array([[108, 167,  98, 143,  98, 154, 117, 124, 163, 146, 111,  56],
       [123, 166,  89, 155, 115, 141, 105, 140, 160, 149, 111,  71],
       [143, 169, 110, 135, 112, 143, 116, 141, 151, 154, 112,  84],
       [107, 142, 109, 141, 110, 143, 129, 122, 143, 135, 116,  94],
       [106, 151, 112, 135, 118, 129, 106, 140, 165, 130, 114, 101]])
|
array([[143, 169, 110, 135, 112, 143, 116, 141, 151, 154, 112,  84],
       [108, 167,  98, 143,  98, 154, 117, 124, 163, 146, 111,  56],
       [123, 166,  89, 155, 115, 141, 105, 140, 160, 149, 111,  71],
       [106, 151, 112, 135, 118, 129, 106, 140, 165, 130, 114, 101],
       [107, 142, 109, 141, 110, 143, 129, 122, 143, 135, 116,  94]])

array([[112, 124, 128],
       [ 69, 134, 111],
       [132, 146, 133],
       [157, 121, 156],
       [144, 147, 131],
       [104, 141, 120]])
|
array([[144, 147, 131],
       [132, 146, 133],
       [104, 141, 120],
       [ 69, 134, 111],
       [112, 124, 128],
       [157, 121, 156]])

array([[127, 112, 112,  77, 168,  75,  85, 161],
       [101,  95, 166, 176,  82,  91, 103, 184],
       [166, 100, 110,  86, 176, 135, 197, 122],
       [102, 197,  70,  88,  95, 195,  63, 180]])
|
array([[102, 197,  70,  88,  95, 195,  63, 180],
       [127, 112, 112,  77, 168,  75,  85, 161],
       [166, 100, 110,  86, 176, 135, 197, 122],
       [101,  95, 166, 176,  82,  91, 103, 184]])

array([[185, 144, 119,  85, 122],
       [101, 176, 105, 156, 150],
       [151, 187, 141, 124, 141],
       [135,  82, 115,  81, 138]])
|
array([[151, 187, 141, 124, 141],
       [101, 176, 105, 156, 150],
       [185, 144, 119,  85, 122],
       [135,  82, 115,  81, 138]])

array([[179, 135,  79],
       [173, 152,  63],
       [143, 156,  81]])
|
array([[143, 156,  81],
       [173, 152,  63],
       [179, 135,  79]])

array([[134, 109, 132, 154, 120, 128, 153,  99, 153],
       [109, 123, 151, 100, 146, 130, 145, 133, 121],
       [187, 122, 120, 131, 104, 120, 101, 101, 109],
       [152, 147, 113, 127, 116, 116, 111, 154, 129]])
|
array([[152, 147, 113, 127, 116, 116, 111, 154, 129],
       [109, 123, 151, 100, 146, 130, 145, 133, 121],
       [187, 122, 120, 131, 104, 120, 101, 101, 109],
       [134, 109, 132, 154, 120, 128, 153,  99, 153]])

array([[105, 131,  95, 111, 101, 152, 104, 133, 131, 140],
       [105, 136, 189,  75, 155, 130,  90, 171, 118, 108]])
|
array([[105, 136, 189,  75, 155, 130,  90, 171, 118, 108],
       [105, 131,  95, 111, 101, 152, 104, 133, 131, 140]])

array([[112, 133, 104, 107, 157, 148, 160, 180, 147, 143, 113, 129, 114,
         71, 156, 141],
       [188, 113, 126, 151, 149, 130, 171, 120, 165, 113, 123, 126, 159,
        127, 136, 153],
       [101, 138,  85, 115, 169, 136, 173, 181, 165, 140, 106, 129, 111,
         76, 139, 143],
       [ 66, 159, 164, 114,  98, 141, 172, 142, 128, 110, 136, 142, 118,
        111, 100, 118],
       [179, 105, 123, 144, 154, 133, 176, 122, 162, 112, 125, 125, 157,
        126, 131, 160]])
|
array([[ 66, 159, 164, 114,  98, 141, 172, 142, 128, 110, 136, 142, 118,
        111, 100, 118],
       [101, 138,  85, 115, 169, 136, 173, 181, 165, 140, 106, 129, 111,
         76, 139, 143],
       [112, 133, 104, 107, 157, 148, 160, 180, 147, 143, 113, 129, 114,
         71, 156, 141],
       [188, 113, 126, 151, 149, 130, 171, 120, 165, 113, 123, 126, 159,
        127, 136, 153],
       [179, 105, 123, 144, 154, 133, 176, 122, 162, 112, 125, 125, 157,
        126, 131, 160]])
